One vector is turned by the same rotation once a step. Each row is the vector after some number of steps, and that number follows the row.
The counts run from 0 to 390.
[ 19  11  36  -7 -54 -19   4 -27   7 -18  -7   7 -12 -13  -1   7  -3  -5
  31  23   5   0   3  -9  10 -55  26  31  12 -19   1   1   8 -19  27   5
 -17]	387
[  0  -3  11 -10 -44 -15   6 -19  17  -6 -45   6 -28 -15 -25  11   5   3
  38  20   3 -13   7 -10   8 -40  33  22  26 -13  -7   2   6 -21  29  20
  -7]	187
[ -6   9  16   9 -35 -16  -1 -25  13  -3 -27  20  19 -26 -17  14   1  20
   6  27  19 -59   0  20 -14   7  32  20  33   4 -11  -3  24  16  16 -15
 -11]	220
[ -7  39  24   6 -49   7 -21 -13   4 -14   8   3 -10 -18 -14 -12   7   2
  19  18  18  32  28  -5  -2 -20  45  21  -9  -7  25  -9 -15   5 -37  14
  14]	299
[-10 -12   4 -17 -28   0   0   3 -14 -10 -18   9 -11  -5  21   7   2 -21
  30  11  -3  45  17 -28  20 -43  40  28  21 -22   9   1 -28 -19   5  15
 -22]	124
[-24 -31 -35  12 -10  12 -14  -5 -28  19 -33  10  15 -13 -13  -6   8 -14
  21  17 -13 -26  43 -10 -15  28  44  14  38  16 -10   7   4  17   1  -1
  -2]	4
[ 15  12  23 -13 -48 -18 -14 -27  -4 -23 -19   6 -11 -22   6  -4  -1 -15
  35  22  -9  16  14 -17  12 -38  34  22   4 -15 -10  -3  16 -21  23   7
 -14]	386
[-17  19  -3  -6 -35  29 -33 -19 -21   1  -4  -2  29 -14  16 -23   7 -17
  30  10  -3  18  44 -22 -30  12  40  24  11 -11   1 -11  11  14 -12  -2
   9]	67
[ 12 -32  -2 -25 -17   8  26   6 -46  14  16  23  19  -2   5  21   4 -14
  15  22 -20  28  22 -24  27   7  42   5  -8  -6  -1  20 -28 -23   2  -7
 -21]	378
[ 12 -35  -7 -24  -8   6  31   2 -23  11   0  19  33   4  36  24   8   9
  11   0  -3 -18  -2 -33  13   4  46   8  29 -18   2  14 -11  -4  30 -13
 -19]	140
[-31  17  15  26 -54  18 -18 -21  -2   1   6   2  11 -13 -18  -1  15  -3
   9  18  21 -25  21  22 -28   0  13  41  20  10   9 -19   0  16 -33   2
  -3]	269
[ 26  21  13   4 -28   6 -16  -3  13 -15  33   3  30 -22  30  -4  -1  25
  -5   4  15 -17   2 -16  -5   2  58  28  21   0  21  -5   5  40   3 -17
 -12]	83
[ 18   2  13  -9 -28  12  10 -11  25  -6   3  -3  11  -3  37  15   0  26
  16  -9  25  -2  -8 -21  11 -31  54  29  35 -24  27  -2 -19  11  20   5
 -10]	338
[-13 -10  -7 -25 -35  15   5 -17 -14  12 -41  12  -4 -24 -14   2  27  16
  33  29   1 -19  23 -18 -18  44  34 -11   4   3 -16   8  15 -21  14   0
  18]	216
[-21   8  -9 -38 -10  26  -2 -11   9  20 -31  35  17   0  -3 -26   9   9
  12   1   4  12  22 -21 -12  28  60  -6  17   0  10  -5  -1  22 -26   4
  36]	279
[-26 -11  -2  19 -22  21  20  -9 -38  38 -14  17  13  -9 -44  21   4  11
  29  25  19 -18  32   7   0  29  23   5  25   1  13  16 -18  -7  -8 -10
  -2]	240
[ 24 -19  18  -1 -27  -7  35   8 -18   6  31  25  15   0  -1  31  -1   0
   1  10  -4   0   1 -10  41 -32  35  24  17  -3  20  21 -32  -4   8  -8
 -38]	376
[ 25 -30  -5   1  -9 -28  -4  -3 -15 -19 -11  10  15 -23  18  24  -2   5
   1  25  -5 -38  -1  -7  19   5  51  17  29   3 -12  11   8   4  39 -18
 -35]	171
[ 26 -25  -7  -1  -3 -35  -8  -2 -21  -9 -26   9  12 -20  11  16 -14  -4
  15  22 -18 -14  17 -17  31  -2  56   9  28  -5 -12  22   5   6  37 -13
 -26]	172
[ -9  13   3  -1 -16   7 -23  -1  -2  -8 -16   5   1 -31   8   7   6  44
  13  24  31  12  11 -16   6  46  62 -10   5 -13  24  -3 -17  15 -13  -2
  17]	47
[  5   3   8 -14 -24  -5 -36 -26 -11 -38 -14 -21  18 -10  40  18  -5   9
  14  19  13  30   7 -25   3   7  61   1   1 -26   8 -16  -6  -5  -2   2
  10]	335
[ -5 -21 -13   0 -32 -10   0 -23 -11   6 -25  17  10   3 -31  -9   7 -34
  21  19 -34 -32  38   3  -3 -17  30  20  31  16 -28  -1  10   2  -1  10
  -5]	205
[ 27 -30  -9 -19 -37 -21  -4  -5  20 -21 -21 -11 -33 -13 -22   6  16   6
   0  27 -18 -14   8 -21  24  -8  55   4  -1  14  -8   7 -15 -11   3  27
  13]	199
[  1 -15   9   1 -38 -19 -15 -11 -34 -18 -22   1 -12 -47   5  19  11  12
  25  45   9 -15  10  -3   8  28  31   2  -1  -2 -16   7   5 -23  28 -12
 -26]	184
[  9  -9  14 -11 -15  -9  -3   7 -29 -16  39  24  48 -12  27  10  -2  -2
 -13  23  -6  13   7  -5  23  18  50  14  -8  -1   9   0 -11  18 -25 -19
 -24]	346
[-24 -13  -7 -10 -32  27  -5 -23 -15  12 -25  -3  10 -16  -4  13  18  24
  23  28  19 -15  22  -9 -28  58  42  -9   8   4  -4  -5   3  -3 -14   0
  23]	16
[ -2 -22  21  -7 -62 -10   6  -6  -8 -23  -2  13 -14 -29   4  18  29  -2
  -3  44  -1 -26  -3  15  -1   2  11  27   2  15 -18  -6   2 -24  -6  -2
 -29]	182
[ 23  16  -5  10 -25   1 -18 -26 -10  -5  17 -16  24  12  -9   4 -15  -7
  20  -1  -3  29  32 -26  17 -28  66  20  12 -13  24   2 -19  23 -15   6
  10]	86
[-16 -29  -1 -26 -38  -1   1 -24 -19  -4 -39  12  10   3  25  10   8 -34
  34  22 -15   5  16  -9 -14 -26  21  22  23  -9 -27  -9   6 -29  11   2
 -19]	155
[ -5 -17  -1   0 -17 -13 -13   6 -36 -12 -16  -2   1 -11  24  17 -11 -20
  27  20  -1  48  22 -27  26 -24  46  12   9 -27   9   0 -24 -19   9   2
 -26]	123
[ 12   9   5  10 -25  21  13 -26   7  23   6   8  21  -9 -31  13   6  36
  17   8  24 -43  17 -11  -1  33  46   3  23   3  22  15   4  23   8  -5
  21]	252
[ 23 -18  15 -34 -45   6   9 -22  17 -18  12   4  27   0  52   8  12   2
  -3   3  -6 -29 -11 -19 -12 -21  37  35  21  -2 -10 -10  11   5  14  -4
 -19]	369
[-34 -18 -26   7 -19  -4 -19  -1 -14   9 -43  14  12 -10 -17 -17   3 -24
  14  16 -22 -15  43   2 -11   2  40  22  38  18 -11  -4   2  20  -9   8
  -4]	5
